(in the rows, 100 means zero)
A single turn carries every row of the set below to another of its rows. Some are shown first; where does it send the rows asked next?
det: 114 120 104 88 95 153 130 100 114 102 93 98 107 129 72 85 98 106 92 86
 124
tepe: 108 123 100 106 121 137 119 108 98 103 72 118 94 126 78 79 114 103 92 99
 122
nur: 93 104 102 107 111 125 137 109 107 91 98 95 91 127 67 107 121 102 103 91
 90
zat: 120 104 104 83 83 127 144 97 107 106 91 109 85 138 55 94 130 88 90 90
 109
kezi: 130 109 95 98 94 130 122 76 87 96 95 103 82 131 67 104 109 101 101 100
 113
Tuguv: 117 107 111 107 84 142 125 97 106 86 95 109 87 128 80 100 128 79 94 78
 92
Lupof: 102 119 90 97 106 145 138 91 101 104 108 113 90 123 72 100 144 84 84 104
 100
ves: 100 144 109 90 103 118 123 99 89 107 96 87 96 113 83 92 116 91 66 85 104
kamu: 123 127 111 94 104 128 127 121 86 103 98 120 98 116 69 100 142 106 82
 109 120
leta: 106 119 112 110 84 107 124 97 112 103 88 114 98 122 56 103 123 116 87 80
 116
Voku: 113 109 92 82 98 140 133 108 99 79 99 103 94 114 91 109 104 94 104 88
 109
Begov: 99 127 96 94 107 109 117 85 86 87 91 96 94 105 59 94 116 96 93 82 122
rizuv: 115 127 114 99 112 144 134 84 92 99 104 107 70 118 72 85 128 99 75 107
 117
tikan: 119 137 115 83 97 119 131 88 81 98 76 117 105 109 75 106 125 98 82 81
 101
foga: 106 123 102 82 111 130 133 103 99 120 114 96 111 126 69 97 114 102 104
 93 114
gopi: 112 119 102 114 84 130 127 91 92 101 99 123 85 113 82 117 115 119 93 89
 114
Tego: 95 107 96 110 104 131 127 115 111 97 83 119 105 129 65 89 120 81 82 92
 107
gosif: 109 132 104 86 106 126 118 94 88 115 95 82 96 111 85 100 116 96 68 78
 106
Debuv: 113 121 113 108 112 133 118 111 119 92 89 83 96 130 73 94 110 112 74 90
 105
nimo: 93 115 96 96 84 143 117 110 109 86 80 102 91 108 75 103 112 102 68 104
 114
fel: 99 119 108 106 86 150 117 114 99 118 90 101 97 120 68 107 142 95 90 96
 110
zub: 130 109 117 117 98 131 133 97 88 88 90 106 88 122 89 82 118 107 88 79
 103
Teve: 107 122 121 80 81 133 114 98 94 98 91 95 86 122 72 99 123 107 92 108 84
tuf: 118 118 88 89 88 130 147 100 111 94 103 114 93 110 77 106 133 104 71 86
 126
pano: 122 129 118 72 101 122 123 96 89 90 70 111 102 108 69 100 127 101 81 80
 103
kipin: 103 127 107 82 95 124 135 117 100 84 102 108 81 119 77 83 123 113 79 114
 101
Kadi: 102 137 100 93 103 118 121 80 92 86 84 95 102 114 62 90 108 92 98 80 118

Debuv moves to -> kezi
kipin moves to -> det
Lupof moves to -> Tego
Now these:
zub moves to -> rizuv
Voku moves to -> tuf
foga moves to -> leta
gosif moves to -> Begov
ves moves to -> Kadi
zat moves to -> fel

A single turn carries every row of the set below to another of its rows. Some are shown first; where does it send the rows asked next?
Lan: 101 106 111 107 71 85 116 102 123 111 92 131
Fori: 98 116 90 105 77 84 102 105 106 100 95 105
naba: 106 157 119 103 76 91 96 96 114 95 100 120
dak: 106 132 120 85 63 95 97 78 114 99 87 132
Sefe: 106 130 113 78 68 103 111 111 108 78 104 120
dagi: 114 124 131 86 81 85 117 116 104 105 115 116
rida: 128 123 109 94 83 92 106 109 99 96 86 103
guge: 115 129 102 100 96 85 114 115 102 99 93 139
piv: 84 114 113 92 73 101 90 91 108 105 103 124
pib: 102 127 104 101 75 79 100 106 127 87 105 139
movu: 110 113 123 106 80 91 89 107 105 97 77 110
rep: 102 135 106 96 70 104 94 109 98 89 90 143
Kem: 85 119 123 118 75 95 103 108 116 102 98 124
Ruti: 101 110 107 85 86 97 118 87 105 90 95 132
Lumor: 102 129 109 83 86 90 116 112 113 115 72 122
gine: 111 138 115 73 74 76 97 104 116 116 100 131
sako: 111 114 118 107 79 79 106 95 93 89 81 132
gode: 96 136 125 78 89 79 120 97 97 95 102 113
bagor: 106 134 108 103 78 87 111 116 111 128 103 116
nul: 106 123 126 77 84 72 99 98 114 110 80 118
belu: 113 123 110 87 62 72 93 117 93 106 87 125
pav: 119 133 126 98 60 95 95 100 96 108 105 110
vapa: 88 147 121 95 83 94 104 113 101 92 102 136
lag: 102 135 117 84 55 77 124 98 113 104 89 115
zab: 97 133 113 95 70 89 121 85 98 95 114 112

belu moves to -> pib
pav moves to -> guge
Now these:
vapa moves to -> nul
zab moves to -> rida
piv moves to -> dagi

